In the rows, 128 means zero.
One turn moves each row of this set onto another row. After a few examples, where does it send each row asked below?
K189: [152 157 146  87 133 125 130 122 139 137 112 139 148 112 143 138 128  96
 112 118 155 109 115 132 136 111 113 101]
K995: [121 131 148  99 142  78 136 115 150 152 125 126 147 123 118 107 166 115
 101 102 162 109 131 119 147 129 124 119]
K184: [135 127 149  96  84 114 120 141 119 154 111 131 134 124 101 144 138 106
 124 114 142 129 174 120 164 136 130 138]
K466: [155 120 124 112 132 134 147 121 131 130 127 175 116 161 102 125 125 124
 104 119 152 125 147 121 126  98 130 148]
K901: [144 135 146 131 137 108 139 128 110 150 107 143 100 128 124 124 129 130
  95 137 153 145 130 147 140 149 133 124]
K267: [106 132 160 107 147 121 144 144 140 163 132 161 149 157 133  96 131 118
 132  96 149 117 143 122 134  94 124 151]
K433: [131 148 158 115 170 110 139 159 129 154  96 129 134 128 140 124 125 106
 153 108 153 155 136 117 135  99 129 148]
K509: [130 118 117 120 120  75 148 125 126 126 121 139 146 135  97 110 128 146
 109 110 160 158 114 140 120 122 139 119]
K784: [139 127 159  95 144 105 146 118 121 126 111 106 129 117 106 152 126 156
 143 108 153 113 127 141 115 135 130 151]
K621: [115 158 132  91 147 120 140 131 128 118 110 146 161 153 116 116 142 128
 128 113 122 125 150  78 137 103 100 137]
K574: [102 164 126 122 128 123 127  96 147  90 114 136 129 126 117 126 127 103
 136 116 154 108 138 146 129 123 104 137]
K290: [107 118 148 101 142 118 104 154 137 110 131 155 161 137 108 113 143 118
 137 108 144 161 125 118 156 122 126 106]
K165: [106 118 151 120 162 115 136 116 168 143 102 130 135 146 113 132 115 141
 138 118 133 139 144 146 146 132 153 165]
K730: [141 157 167 121 122  93  97 130 154  98 107 138 128 110 123 129 116 126
 136 116 149 141 142  95 135 130 125 131]
K177: [110 129 145  96 109 113 149 136 108 124 109 157 136 150 129 141 123 144
 121 113 141 112 138 135 122 116 160 169]
K59: [137 135 132 123 124 105 151 123 132 123 139 136 147 142 120 142 107 167
 123 108 115 142 115 109 118 148 129 131]
K333: [114 138 120  92 126  98 124 125 143 144 107 158 143 145 137 125 100 150
 122 111 155 144 153 174 128 109 127 144]
K453: [138 143 105 115 128 115 127 151 125 109 105 135 125 137  81  98 136 134
 116 120 146 124 154 127 148 141 134 164]
K941: [116 136 153 122 127 106 111 143 135 146  85 129 130 154 121 137  94 140
 129 102 126 115 144 153 134 130  95 142]
K274: [104 149 174 116 116 107 167 137 124 128 132 137 121 130 125 125 123 116
 136 122 157 125 116 126 150 162 131 138]
K183: [125 133 136 116 128 100 133 133 125  96 117 139 138 131  99 130 126 114
 152 155 127 148 149 126 136 124  90 161]
K56: [134 145 122 114 141 153 144 123 133 152 115 120 135 142 133 144 149 129
 140 133 119 147 165 123 126 116 105 140]
K924: [121 131 153 126 110 136 106 124 116 113 134 128 148 105 129 116 138 125
 154 110 141 152 132 120 127 111 154 125]
K497: [130 158 135 134 139 103 147 142 115 128 132 182 146 126  77 137 128 133
 137 114 149 123 122 124 147 139 135 126]
K116: [126 132 142 139 114  98 134 140 160 111 111 152 137 121 102 149 117 111
 131 117 169 166 154 147 131 109 149 134]
K288: [146 142 125  98 146 116 116 111 140 124 133 155 132 121 138 114 103 119
 132 139 148 139 164 124 133 112 129 173]
K101: [105 131 143 119 106  98 150 142 114 138 141 154 155 122 124 134 110 123
 138 110 135 139 145 106 140  96 117  93]
K334: [121 159 138 106 144  80 148 121 123 129 129 130 149 118 136 154 146  95
  97 124 138 131 132 117 156 137 132 149]
K76: [131 164 132 132 122 131 135 147 124 143 101 140 113 147 148 127 145  97
 122  97 133 121 121 104 137 128 129 127]
K37: [119 117 137 122 151 124 116 114 156 108 128 149 123 133 117 141 142 120
 101 136 161 140 140 157 146 116 111 117]
K126: [ 94 108 130  94 128 142 162 140 137 130 100 129 143 125 145 116 118 128
 139 108 141 156 146 121 152 100 125 139]
K330: [132 128 119  81 127 109 115 137 135 141 110 107 127 129 111 127 107 106
  87 113 137 117 138 103 138 102 124 151]
K600: [120 142 144 114 133 110 116 121 126 132 105 120 145 119  75 127 124 118
 120  80 161 138 140 121 147 126 113  88]
K519: [139 144 124  55 122 109 102 136 138 139 112 167 147 142 118 123 129 122
 121  97 142 127 162 114 155 128 133 128]
K877: [147 148 121 100 129 133 173 132 155 133 114 143 119 143  85 130 120 121
 151 112 161 139 158 104 131 129 112 138]
K623: [126 131 139 130 137 108 150 157 168 145 122 130 141 145 128 129 155 111
 134 116 129 144 117 130 150 130  98 104]
K611: [147 155 161 131 136  97 117 113 159 126 117 142 151 138 130 123 132 125
 143 129 139 114 157 162 135 136 136 108]
K887: [116 124 135  76 124 122 120 123 145 148 140 123 157 131 126 121 117 124
 152  81 133  97 126 133 143 128 119 142]
K43: [112 163 141 119 109 120 124 122 149 153 129 130 159 122 126 145  99 108
 130  83 147 158 166 112 148 134 133 127]
K36: [127 135 111 112 124 106 130 129 107 141 105 119 153 131  98 154 108 103
 137  73 132 127 140 141 126 111 120 157]

K730 goes to K183
K623 goes to K901
Now these:
K941 goes to K184
K519 goes to K290
K453 goes to K126

